In the data rows, zero lies at 4.5, halfway between 4 and 5.
Every row has a hidden score from 0 to 30. What is each row's score? 15 is about the middle. The score is a weighted sum of the row's numbers plus the product of two more (or one squared), each taken from its middle value.
[3 7 6 3 2 4 4 6 4 3 2 6 5 5 2 3 4 7 6 3]: 16
[6 7 2 2 3 6 6 5 3 3 4 7 5 3 3 6 6 6 3 3]: 23
[7 6 3 3 3 6 7 4 3 3 5 6 5 3 3 6 7 5 3 3]: 13
[7 6 3 2 4 6 6 4 3 4 6 6 5 3 3 6 7 5 3 2]: 26
[7 6 3 2 4 6 6 4 3 4 6 6 5 2 2 7 7 5 3 3]: 20
[6 6 3 3 3 6 6 4 3 4 5 6 4 3 3 6 6 5 2 4]: 16
[7 6 3 3 3 6 6 4 3 4 4 7 5 4 3 5 5 6 3 4]: 8
[6 6 3 2 3 6 5 5 3 4 3 7 4 4 3 5 4 6 3 4]: 10
[2 2 7 7 6 2 5 4 7 4 7 2 5 4 7 3 5 2 6 4]: 21
[6 4 3 4 6 6 5 2 4 7 7 4 3 3 5 7 6 2 2 6]: 16
[4 6 5 3 3 6 5 5 3 3 3 7 5 3 3 5 4 6 4 3]: 18
[7 6 3 2 3 6 6 4 3 4 5 6 5 3 3 6 7 6 3 2]: 20
[5 3 3 5 7 6 3 2 4 7 7 4 2 3 6 7 5 2 2 7]: 29
[6 3 2 5 6 6 3 2 4 7 7 4 2 4 6 7 5 1 2 7]: 14
[3 4 5 6 4 3 2 6 6 5 2 3 4 7 5 3 2 5 6 6]: 13
[4 4 5 5 4 3 3 6 5 5 2 4 4 6 4 3 2 6 7 5]: 10
[7 4 3 4 6 6 5 3 3 6 7 5 4 3 4 7 7 3 3 4]: 16
[6 7 2 3 3 6 4 4 3 5 3 6 3 4 3 5 3 6 3 4]: 12
[6 6 3 3 3 6 7 4 3 4 6 6 5 2 3 6 6 5 3 3]: 14
[2 2 7 7 7 2 5 4 7 4 6 3 6 4 7 3 6 3 7 4]: 14
[6 5 3 3 4 6 6 4 3 4 5 6 5 3 3 6 6 5 2 3]: 16
[6 5 4 3 4 6 7 3 3 4 6 6 5 2 3 6 7 5 3 3]: 15
[6 3 3 4 6 6 5 2 4 7 7 4 3 4 5 7 6 1 3 6]: 12
[5 6 5 3 3 6 5 5 3 3 3 7 5 4 3 5 4 6 3 3]: 13
[6 6 2 3 2 6 5 5 3 4 3 6 4 4 2 5 3 6 2 4]: 13
[4 7 5 3 2 5 5 6 3 3 3 6 5 4 3 4 4 6 5 3]: 13
[5 2 4 6 7 4 4 3 6 7 7 2 3 6 7 5 5 2 4 7]: 10
[6 6 3 3 3 6 6 5 3 4 5 6 5 3 2 6 7 5 2 3]: 19
[3 6 6 4 3 4 5 7 5 3 2 6 6 5 3 3 3 7 6 3]: 17
[3 4 5 6 4 2 3 7 6 4 2 3 4 8 6 2 2 5 7 5]: 6
[3 5 5 5 4 3 3 6 6 4 2 4 5 6 5 2 2 6 7 5]: 10
[7 6 2 2 2 6 5 5 3 4 3 6 4 4 3 5 4 7 3 4]: 8
[6 4 3 5 7 6 3 2 4 7 7 4 2 4 6 7 5 1 3 7]: 15
[5 6 4 3 3 6 5 5 3 4 3 6 5 3 3 5 5 6 3 4]: 17
[7 6 4 2 3 6 7 4 3 4 6 6 5 2 3 6 7 5 3 3]: 22
[6 5 3 3 4 6 6 4 3 4 5 6 4 2 3 6 6 5 2 3]: 17
[3 3 6 7 6 2 2 6 7 6 5 2 4 7 7 3 4 3 6 6]: 22
[2 2 7 7 6 2 4 4 7 5 6 2 5 5 7 3 5 3 6 5]: 15
[6 6 2 2 3 6 6 4 2 4 4 7 5 3 2 6 6 6 3 3]: 20
[6 7 2 3 3 6 4 4 3 5 3 6 4 4 3 5 3 6 3 5]: 12
[5 7 4 3 2 6 5 4 3 4 3 6 5 3 3 5 4 6 3 4]: 12
[4 4 4 5 4 4 3 5 5 5 4 4 4 6 5 5 4 4 4 6]: 19
[2 2 7 7 7 2 5 4 7 4 6 3 6 4 6 3 6 3 7 4]: 17
[6 6 3 3 3 6 6 4 3 4 5 6 5 2 3 6 7 4 3 3]: 14
[5 3 4 6 7 4 4 4 6 6 6 2 3 5 7 5 5 2 5 7]: 15
[4 6 4 3 3 6 5 5 3 3 4 6 5 3 3 4 4 6 4 3]: 13
[2 2 7 7 6 2 3 5 7 6 5 2 5 6 7 4 4 2 6 6]: 13
[6 4 4 4 6 5 4 2 4 6 7 4 3 3 6 7 6 2 3 6]: 10
[7 6 2 3 2 6 5 5 3 4 3 7 4 4 3 5 4 6 3 4]: 6
[3 5 6 5 3 3 4 6 5 3 2 4 5 6 4 2 2 7 7 4]: 10
[7 6 2 3 2 6 5 5 3 4 3 6 4 4 3 5 4 7 3 4]: 9
[2 2 7 7 7 2 4 4 7 4 6 2 5 4 7 3 5 2 7 4]: 21
[3 4 5 6 4 2 3 6 6 4 2 3 4 7 6 2 2 6 7 6]: 8
[6 7 2 3 2 6 4 4 3 5 3 6 3 4 3 5 3 5 2 4]: 12
[7 6 3 3 3 6 7 4 3 4 5 6 5 2 3 6 6 6 3 2]: 18
[4 7 5 3 2 5 5 5 3 3 3 6 5 3 3 4 4 6 4 3]: 15
[2 2 7 7 6 2 2 5 7 5 5 2 4 6 7 3 4 3 7 6]: 12
[7 6 3 2 3 6 6 4 3 4 5 6 5 3 3 6 7 6 2 3]: 16
[7 7 2 2 3 6 5 5 3 4 3 6 4 4 3 5 4 6 3 4]: 13
[6 4 3 4 6 6 6 2 3 5 7 5 4 3 4 7 6 3 3 4]: 20
[2 3 5 7 5 2 2 6 7 5 3 2 3 8 7 3 2 4 6 7]: 22
[3 7 6 4 2 4 4 6 4 3 2 5 6 5 3 3 3 8 5 3]: 18
[3 5 5 5 4 4 4 6 5 4 3 4 5 6 4 3 3 6 6 5]: 19
[2 4 5 6 4 3 2 7 6 4 2 3 4 7 5 2 2 6 6 6]: 20
[4 6 5 3 2 5 5 6 3 3 3 6 5 3 3 5 4 6 4 3]: 13
[3 2 7 7 7 2 4 5 7 5 6 2 4 6 7 3 4 3 6 6]: 16
[4 6 5 3 3 5 5 5 3 3 3 7 5 3 3 5 5 6 4 3]: 17
[6 6 4 3 4 6 6 3 3 3 6 6 5 2 3 6 7 6 4 2]: 17
[5 3 3 6 7 4 4 3 5 7 7 3 3 5 7 6 5 1 4 7]: 14
[6 6 3 2 3 6 6 5 3 4 3 6 5 3 3 5 5 6 3 3]: 14
[6 3 3 5 7 5 4 2 4 7 6 3 3 4 7 7 6 2 3 7]: 18
[4 6 5 3 2 4 5 6 4 2 2 6 6 4 3 4 4 7 5 3]: 13
[2 2 7 7 7 2 5 4 7 4 7 2 5 5 6 3 6 3 7 4]: 18
[2 3 7 7 7 3 4 5 7 5 6 2 5 5 7 4 5 2 6 5]: 21
[4 6 6 3 2 5 5 5 3 2 3 7 5 3 3 5 4 5 4 3]: 9
[6 4 4 4 6 6 6 2 3 6 7 5 4 2 4 7 7 3 3 4]: 17
[6 6 3 3 3 6 6 5 2 3 3 6 5 3 3 5 5 7 3 3]: 15
[6 6 4 3 3 6 6 4 3 4 5 7 5 3 3 6 6 5 2 3]: 13
[2 3 5 6 6 2 2 6 7 6 3 2 4 7 7 2 2 4 6 7]: 11
[6 5 4 3 4 6 6 3 3 5 6 7 5 2 3 6 7 5 3 3]: 13
[7 7 3 2 3 6 6 4 3 3 4 6 5 3 3 6 7 6 3 2]: 18
[2 2 7 7 7 2 5 4 7 4 6 2 5 5 7 4 5 3 7 4]: 17
[6 7 2 2 3 6 5 4 3 4 2 5 3 4 3 6 4 5 3 5]: 24
[3 2 7 7 7 2 3 4 7 5 6 2 5 6 7 3 5 3 6 5]: 23
[2 2 7 7 7 2 5 4 7 4 6 2 5 4 7 3 6 3 7 4]: 17
[3 5 5 5 3 3 3 6 5 4 2 4 5 7 4 2 2 6 6 4]: 12
[5 5 4 4 4 6 5 4 3 4 5 6 5 2 3 7 6 5 2 3]: 28
[2 2 7 7 6 2 3 4 7 5 5 2 5 5 7 3 4 2 6 5]: 18
[5 2 4 6 7 4 4 3 6 7 7 2 3 5 7 6 5 1 4 7]: 12
[7 6 3 3 3 6 6 5 3 4 4 6 4 4 3 5 5 6 3 3]: 16
[4 7 5 2 3 5 5 5 3 3 3 6 5 3 3 4 4 6 4 3]: 18
[2 3 5 7 6 2 2 6 7 6 3 2 3 7 6 3 2 4 6 7]: 24
[7 6 3 2 3 7 6 4 3 3 5 7 5 3 3 6 6 5 3 3]: 10
[7 3 2 5 6 6 5 3 4 7 7 4 4 4 6 7 6 2 3 6]: 11
[6 4 3 4 6 6 5 3 3 7 7 5 4 3 4 7 7 3 3 5]: 17
[5 2 3 6 7 4 4 3 5 7 7 2 3 5 7 6 5 2 4 7]: 17
[2 2 7 7 7 2 4 4 7 4 6 3 6 4 7 3 6 2 7 4]: 15
[5 6 4 3 3 6 6 5 3 3 4 6 5 4 3 5 5 6 4 3]: 16
[6 4 3 4 5 6 4 3 3 7 6 5 2 3 4 7 5 3 2 5]: 14
[6 6 3 3 3 6 7 5 3 3 3 6 5 4 3 5 5 6 4 3]: 16
[6 6 3 2 3 6 6 5 3 3 3 6 5 4 3 5 4 6 3 3]: 11
[7 6 2 2 2 6 5 5 3 4 3 6 4 5 3 5 3 6 3 4]: 5
[6 5 4 3 4 6 7 3 3 4 6 6 5 2 3 6 6 5 3 3]: 14
[2 2 7 7 7 2 5 4 7 4 6 2 5 5 7 3 5 3 6 4]: 17
[2 2 7 7 6 2 5 4 7 4 6 3 5 5 7 3 5 2 6 4]: 12
[3 2 7 7 7 2 3 4 7 6 5 2 4 6 6 4 5 3 6 6]: 18
[4 4 5 5 4 3 3 6 5 5 3 4 5 6 5 3 2 5 6 6]: 6
[5 5 3 4 4 6 5 4 3 5 5 6 4 3 3 6 6 5 2 3]: 20
[4 7 5 2 2 5 5 5 3 3 3 7 6 3 3 5 4 6 4 4]: 12
[2 2 7 6 6 2 5 4 7 4 6 3 6 4 7 3 6 2 7 4]: 12
[5 2 3 6 7 5 4 3 5 7 7 3 3 5 6 6 5 1 4 6]: 15
[2 2 7 7 7 3 4 4 7 5 6 2 5 5 7 3 5 2 6 5]: 18
[4 2 5 6 7 3 3 4 7 6 6 2 4 6 7 4 4 3 6 6]: 13
[3 4 5 5 4 3 2 7 6 4 2 3 4 7 5 2 2 5 7 5]: 13
[4 7 6 3 3 5 5 5 3 3 3 6 5 3 3 5 4 6 4 3]: 18
[3 5 5 5 4 3 3 6 6 4 2 4 5 7 4 2 2 6 7 5]: 12
[7 3 3 4 6 6 5 2 4 7 7 5 4 4 5 7 6 3 3 5]: 9
[6 4 3 4 5 6 5 3 3 7 7 5 2 3 5 7 6 4 2 5]: 13
[7 6 3 3 3 6 6 4 3 4 4 6 5 3 3 6 7 5 3 2]: 18
[2 2 7 6 6 2 3 5 7 5 5 2 5 5 7 3 4 2 6 6]: 15
[6 6 3 2 4 6 6 3 3 4 6 6 5 2 3 6 7 5 2 3]: 16
[3 5 4 5 3 4 4 6 5 4 3 4 5 6 4 3 3 6 6 5]: 19
[2 3 5 7 5 2 2 6 7 5 3 2 4 8 7 3 2 3 6 7]: 16
[3 5 5 6 4 3 3 6 6 4 2 3 5 7 5 2 1 6 6 5]: 13
[2 4 5 6 4 3 3 7 6 4 2 3 5 7 5 2 2 6 7 6]: 24
[4 5 4 5 4 4 4 5 4 4 3 4 4 5 4 4 3 5 5 5]: 16
[2 2 7 7 7 2 5 4 7 4 6 3 5 4 7 3 5 3 6 5]: 15
[3 7 6 3 2 4 4 6 4 3 2 5 5 5 3 3 3 7 5 3]: 22
[4 7 5 3 3 5 5 5 2 3 3 6 5 3 3 5 5 5 3 3]: 15
[4 5 5 5 4 3 3 5 5 4 3 4 4 6 5 4 3 5 6 5]: 9
[6 7 3 3 2 6 5 4 3 4 3 6 4 4 2 6 3 6 3 4]: 16
[6 6 3 3 2 6 6 5 3 3 3 6 5 4 3 5 4 6 4 4]: 13
[7 6 2 3 3 6 6 5 3 4 4 6 5 3 3 5 6 6 2 3]: 16
[4 5 5 5 4 4 4 6 5 4 3 5 5 6 4 3 3 6 6 5]: 13
[7 7 3 3 3 6 7 4 3 3 5 6 5 3 2 6 7 6 3 3]: 19
[2 2 7 6 7 2 4 4 7 4 6 2 5 5 7 3 5 3 7 5]: 13
[3 4 6 5 4 3 3 7 6 3 2 3 5 7 5 2 2 6 7 5]: 11
[5 7 2 2 3 6 5 4 3 4 3 5 3 4 3 5 3 5 3 4]: 14
[6 2 3 6 7 6 5 2 4 7 7 4 4 4 5 6 6 2 3 6]: 18
[6 4 3 4 6 6 5 2 3 6 7 5 4 3 5 7 6 3 3 5]: 15
[6 5 4 3 4 6 6 3 3 4 7 6 5 2 3 6 6 5 3 3]: 15
[7 4 3 4 6 6 5 2 3 7 7 5 4 3 5 7 7 3 3 5]: 11
[2 2 7 7 7 2 2 5 7 5 5 2 4 6 7 3 3 3 7 6]: 14
[6 7 2 3 2 6 4 4 3 5 3 6 3 4 3 5 3 5 3 5]: 7
[6 7 2 2 2 6 5 5 3 4 3 6 4 4 3 5 4 6 3 4]: 10
[7 6 3 3 3 6 6 5 3 4 5 6 5 3 2 6 6 5 3 3]: 18
[3 3 6 7 6 2 2 5 7 5 3 2 4 7 7 3 2 3 6 7]: 10
[3 6 5 3 2 4 4 7 4 3 2 6 6 5 3 3 2 7 5 3]: 11
